Rows are one point carried round by a steady rotation, each followed by how many ticks it has turned.
The counts run from 0 to 682.
-24; 25; 12; -41; -21; -31; -25; 10; 26; -26; -10; -1; -22; -7; -1; 14; 11; -19; 3; -5; -5; 2; 11; -29; 15; 1; 17; 14; 13; -3; -20; -6; -37; -5; 1; 16; -20; 10; 1; -5; -12; 24
529
-22; 19; 19; -42; 6; 4; -3; -1; 18; -9; -18; 1; -30; -13; -8; 4; -4; -18; -14; -15; 15; -49; -11; -17; 0; -23; -21; 3; 8; 18; -19; -23; -26; -6; -1; 7; -10; -6; 5; -10; 9; -17
346
-28; 4; 5; -36; -32; -7; -20; -29; 25; -21; -8; 23; 17; 1; 3; 22; 14; 18; -4; -4; -7; -5; -4; -11; 6; -10; -4; -2; 14; 11; -35; -26; -16; 7; 8; 15; -21; -24; 15; -12; -14; -12
630
-21; 42; 7; -15; 8; -10; 0; -5; -4; -3; 25; 15; 5; 13; 6; 6; -10; 19; -1; 11; -1; -41; -15; -10; 26; 32; 1; -7; 36; -1; -39; -11; -13; 1; -14; 13; -5; -8; 21; 7; 11; -16
596
-5; 19; 23; -33; -10; -10; -16; -24; 11; 8; -21; 14; -8; 3; 1; 9; 10; 21; 13; -23; 9; -38; -3; -8; 16; -6; -1; 8; 16; 37; -22; -19; -31; -14; 25; -1; -19; -4; 13; -6; -4; -15
543
-36; 23; 4; -33; -17; -22; -1; -14; -1; -5; -3; 8; 7; 2; 0; 16; -6; 6; 11; 11; -26; 3; -7; -36; -21; 11; 20; -3; 30; 10; -21; -7; -24; 26; 2; 34; -21; -23; -3; 12; 1; -7
518
-19; 22; -2; -28; -5; 21; -25; -22; 12; -3; 4; 10; 3; 1; 0; 19; -7; -12; -13; -19; -10; -24; -6; -7; 30; 9; -17; 3; 23; 5; -31; -37; -13; -24; -4; -16; -36; -22; 25; -6; -6; 3
268
-15; 11; 6; -15; -13; 21; -26; 11; 7; -12; -36; -4; -20; -3; -16; 45; -23; 1; -12; -10; -16; -31; 3; -31; 1; 15; 9; 8; 26; 15; -21; 4; -6; -19; 15; -1; -27; 6; 4; -2; -9; 1
663
-19; 38; -2; -18; -8; -20; -9; -3; -9; -25; -12; 34; -17; 7; -12; 39; 17; 18; -6; 8; -32; -5; -24; -5; 17; -6; 13; 22; 12; 19; -32; 0; -4; 25; 17; 9; 0; -4; 5; 14; -12; -10
217
-15; 53; 8; -24; -3; -28; -5; -10; -17; 6; -7; 19; 4; 11; 2; 3; 12; 13; 29; 5; -18; -13; -15; -21; 26; 18; 23; -1; 32; 10; -15; 5; -26; -2; 12; 17; -2; 25; 8; 15; 16; 8
409
-22; 7; -5; -20; -5; 31; 20; -9; -1; -11; 3; 16; 4; 6; -9; 10; -9; 11; -9; -8; 21; -24; -22; -44; 10; -1; 23; 20; 30; 3; -15; 9; -26; 20; -13; 33; -25; -11; 18; -2; -4; -6
478
-16; 11; 0; -28; -13; 10; -11; -28; 23; -39; -15; 19; -6; -4; -2; 20; -6; 20; -12; -25; 9; -25; -22; -18; 9; -3; -15; -7; -13; 13; -48; -24; 0; -15; 2; 3; -13; -14; 7; 1; -11; -9
350
-36; 19; 19; -42; -11; -17; -10; -7; 28; -21; -9; 4; -7; -1; 10; 4; -12; 7; -2; 14; 20; -35; 5; -31; 0; 10; -12; -9; 21; -10; -25; -4; -25; -14; -15; 24; -2; 4; 3; -11; 13; -6
36
-9; 31; 19; -41; -23; -4; -21; -2; 18; 11; -10; 7; -20; -6; 0; 4; 17; -17; 3; 1; -21; -5; 4; -34; 20; -1; 14; 34; 30; 6; -10; -1; -36; -12; 7; 6; -30; -2; 5; -10; -3; 10
55
-10; 22; 17; -19; -6; 5; -22; 4; 9; -14; -8; 10; -15; -2; 4; 16; 8; 1; 3; -29; 4; -43; 8; -17; 35; -7; -2; 32; 23; 31; -10; -3; -32; -20; 18; -3; -20; 20; 15; -17; 1; 4
656
-8; 20; -3; -11; -12; 10; 16; -9; 0; -17; -2; 15; 2; 17; -15; 19; 4; 22; -7; 0; 12; -13; -22; -39; 20; 14; 46; 7; 32; -6; -26; 14; -20; 25; -4; 33; -22; 0; 18; 9; -7; 1
3
-13; 21; 0; -24; -27; 29; -20; -32; 1; 11; -6; 10; 4; 3; -5; 23; -7; 12; -8; -9; -22; -12; -8; -20; 17; 17; 8; 7; 34; 10; -37; -20; -12; -15; -1; -7; -38; -27; 21; 4; -7; -9
269
-35; 15; -3; -17; -8; 14; 4; 0; 1; -39; -1; 13; 13; 2; 5; 17; -21; 9; 21; -7; 10; -26; -10; -57; 7; 7; 6; 13; 23; 8; -2; 14; -14; -9; -3; 24; -2; 32; 1; -7; 20; 15
284
-32; 22; -12; -34; 7; 13; -5; 2; -11; -10; -35; 5; -12; -4; -30; 48; -27; -7; -2; -5; -12; -14; -25; -15; -12; 1; 12; -14; 16; 4; -19; 4; 2; 17; 18; 1; -13; -7; 13; 20; -10; -8
105
-25; 29; -7; -32; 13; -5; -3; -17; 1; -9; -9; 17; 16; 1; -10; 26; 9; -2; 6; -15; 7; -30; -28; 15; 14; -21; -10; -30; 27; 7; -23; -24; -12; 2; 16; 4; -4; 17; 29; -3; 8; -2
307
-15; 58; 10; -24; 23; -18; 6; 16; -21; 2; -7; 15; -22; 6; -9; 5; 8; -16; 4; -5; -26; -24; -29; -14; 9; -4; 9; 11; 19; 20; -15; -9; -17; 9; 7; 13; 10; 24; 1; 16; 23; 5
213
-18; 20; -4; -18; 8; 13; -11; -16; -8; -13; -22; 17; 2; -6; -8; 30; -22; -12; 12; -43; -16; -17; -25; -24; -1; -13; -4; 2; -9; 36; -21; -28; -1; -16; 28; -14; -12; 6; 5; 10; 0; 7
659
-19; 26; 8; -45; -30; -6; -16; -29; 5; 9; -44; 17; -12; -5; -4; 20; 9; 26; 8; 26; -10; -14; -8; -26; -5; -6; 8; 3; 34; 11; -11; 7; -13; -9; 13; 18; -10; 4; 3; 2; 7; -18
623
-21; 29; -7; -23; -14; 12; 0; -16; -5; -11; -6; 10; 13; -6; -3; 4; -20; -18; 7; -17; -29; 16; -21; -58; -12; 8; 9; 7; 2; 9; -23; -18; -12; -11; -3; 7; -25; -6; -5; 10; 4; 32
166
-14; 17; 1; -29; -14; 0; -8; -5; 2; -2; -10; 9; -4; -11; -11; 17; 4; -23; 11; -38; -16; 4; -9; -33; 8; -14; 19; 33; 9; 27; -11; -6; -31; 15; 22; 0; -40; -16; 6; 5; -19; 9
652
-27; 26; -2; -24; 3; 27; -15; -12; 11; -14; -1; 13; -2; -13; 3; 19; -20; -16; -13; -17; -14; -28; -13; -14; 12; -6; -34; -5; 10; 8; -26; -37; -2; -32; -7; -12; -18; -5; 15; -10; 7; 6
267
-47; 26; -10; -46; -2; -1; -8; 6; 2; -22; -12; 13; -17; -10; -10; 49; -19; -16; 9; 2; -13; -19; -5; -24; 9; -14; 1; 19; 18; -12; 1; 22; -7; 8; 4; 3; -8; 0; 15; 3; -2; 0
498
-15; 36; -5; -4; 5; -15; 19; -9; -23; -27; 6; 26; 19; 15; 0; 8; 3; 31; 18; -11; -9; -20; -32; -19; 18; 10; 19; 2; 18; 22; -28; -7; -12; 22; 13; 24; 5; 15; 9; 16; 12; 1
204
-22; 41; 5; -20; -3; 9; -14; -11; -6; 5; -4; 23; -10; -3; 4; 8; 8; -16; 0; -7; -44; -21; -15; -8; 14; -14; -19; 26; 15; 35; -16; -34; -11; -17; 9; -5; -19; -1; 6; -14; 18; 2
60
-21; 23; 16; -31; -13; -31; -6; 9; 11; -24; -20; -2; -12; 7; -9; 15; -8; 2; 5; 8; -3; -7; 0; -44; -6; 24; 27; -15; 17; -2; -29; 7; -28; 11; 6; 28; -7; 10; -9; 16; -6; 11
323
-26; 24; 13; -25; -2; -15; -3; -11; 9; -15; 20; 12; 18; -3; 7; -3; -5; -8; 12; -28; -21; -6; -11; -30; 0; 3; -1; 6; 11; 29; -31; -41; -27; 11; -1; 16; -30; -29; 0; 0; 1; 8
639
-30; 19; -14; -25; -1; 33; -3; -12; -10; -3; -36; 8; -7; -3; -17; 32; -11; -16; 9; -19; -13; -10; -18; -41; -10; -20; 6; 14; 22; 16; 9; 10; -10; -9; 17; 6; -26; 19; 2; 2; 12; 14
179
-20; 31; -13; -17; -11; 21; -18; -15; 1; 1; 11; 25; 1; 1; -2; 34; 1; 2; -15; -4; -24; -24; -11; -6; 43; 1; -2; 27; 38; -1; -29; -8; -4; -9; -1; -7; -26; -10; 29; -7; -11; -5
382
-30; 22; 0; -22; -4; 9; -2; 6; 4; 2; 8; 9; 10; 8; -3; 19; 2; -7; -10; 15; -2; -19; -1; -18; 16; 16; 9; -1; 61; -14; -17; -6; -21; 8; -10; 22; -31; -5; 30; -8; 5; 3
395
0; 40; 23; -36; -11; -18; -18; -8; 6; -5; -38; 11; -35; -6; -8; 5; -1; 14; 12; -4; -1; -24; -9; -28; 9; 3; 9; 4; -1; 18; -18; 7; -23; -22; 20; 4; 2; 25; -11; 13; 6; 0
336
